In the data rows, 500 means zero.
The table:
517,297,507,633,314,432,540,501,503,428,481,470
643,715,675,578,498,407,631,379,550,459,575,418
545,788,625,740,620,531,619,532,450,547,592,555
622,640,633,520,503,570,561,571,677,439,671,449
637,624,670,541,657,508,430,542,715,706,646,852
320,513,448,447,564,585,551,550,330,279,395,493
437,579,353,538,453,416,443,560,329,395,371,398
338,607,388,607,591,492,567,567,412,433,448,503
389,340,491,515,471,575,543,515,421,527,537,506
448,327,435,213,389,565,504,306,173,311,406,401
581,551,379,594,589,147,535,181,712,818,53,165
527,352,440,294,267,238,389,219,461,406,440,463
493,695,524,804,692,559,508,812,622,559,562,560
366,284,335,261,562,519,489,459,585,654,364,551
611,136,567,459,221,346,426,292,480,554,516,586
605,460,533,434,525,546,484,426,593,614,499,499
567,398,586,390,268,272,409,443,595,505,559,594
478,726,510,741,566,545,698,650,521,393,558,544
407,691,413,626,682,570,487,761,469,531,478,504
411,479,452,506,484,562,330,650,354,455,586,498
531,441,523,301,559,580,426,482,566,507,523,503
472,629,478,505,558,637,429,750,543,526,559,528
572,247,349,247,527,531,427,282,564,418,437,313
378,402,432,557,404,490,533,391,439,369,392,388
391,674,561,680,652,456,321,573,459,472,474,500
499,311,482,259,534,684,399,487,471,546,492,485
570,315,526,425,367,437,494,212,486,464,520,568
605,636,440,666,491,503,672,587,497,566,382,410
356,689,531,623,454,525,461,604,440,396,618,563
650,498,731,370,640,715,541,652,781,720,697,750
566,570,500,561,436,581,636,542,419,454,464,450
305,496,486,444,567,395,304,483,532,410,396,432
646,405,515,310,612,619,487,456,593,660,729,633
515,486,480,611,281,464,726,586,256,476,580,467
Every row has one hidden group. There are 6 groups. Groups can overlap: rows of different groups may look alike. The first row asked about is in group 0, and each new group gets the next number.
Rows drawn again from the table, each followed by its group:
493,695,524,804,692,559,508,812,622,559,562,560 0
407,691,413,626,682,570,487,761,469,531,478,504 0
581,551,379,594,589,147,535,181,712,818,53,165 1
320,513,448,447,564,585,551,550,330,279,395,493 2
517,297,507,633,314,432,540,501,503,428,481,470 0
611,136,567,459,221,346,426,292,480,554,516,586 3
527,352,440,294,267,238,389,219,461,406,440,463 3
567,398,586,390,268,272,409,443,595,505,559,594 3
378,402,432,557,404,490,533,391,439,369,392,388 0
389,340,491,515,471,575,543,515,421,527,537,506 3
605,460,533,434,525,546,484,426,593,614,499,499 4
650,498,731,370,640,715,541,652,781,720,697,750 4
545,788,625,740,620,531,619,532,450,547,592,555 5
566,570,500,561,436,581,636,542,419,454,464,450 0
448,327,435,213,389,565,504,306,173,311,406,401 4
605,636,440,666,491,503,672,587,497,566,382,410 0
338,607,388,607,591,492,567,567,412,433,448,503 0
391,674,561,680,652,456,321,573,459,472,474,500 5
572,247,349,247,527,531,427,282,564,418,437,313 4
437,579,353,538,453,416,443,560,329,395,371,398 0
643,715,675,578,498,407,631,379,550,459,575,418 1
531,441,523,301,559,580,426,482,566,507,523,503 4
366,284,335,261,562,519,489,459,585,654,364,551 4
515,486,480,611,281,464,726,586,256,476,580,467 0
356,689,531,623,454,525,461,604,440,396,618,563 2
570,315,526,425,367,437,494,212,486,464,520,568 3
646,405,515,310,612,619,487,456,593,660,729,633 4
411,479,452,506,484,562,330,650,354,455,586,498 2
478,726,510,741,566,545,698,650,521,393,558,544 0
637,624,670,541,657,508,430,542,715,706,646,852 3
472,629,478,505,558,637,429,750,543,526,559,528 2
499,311,482,259,534,684,399,487,471,546,492,485 4
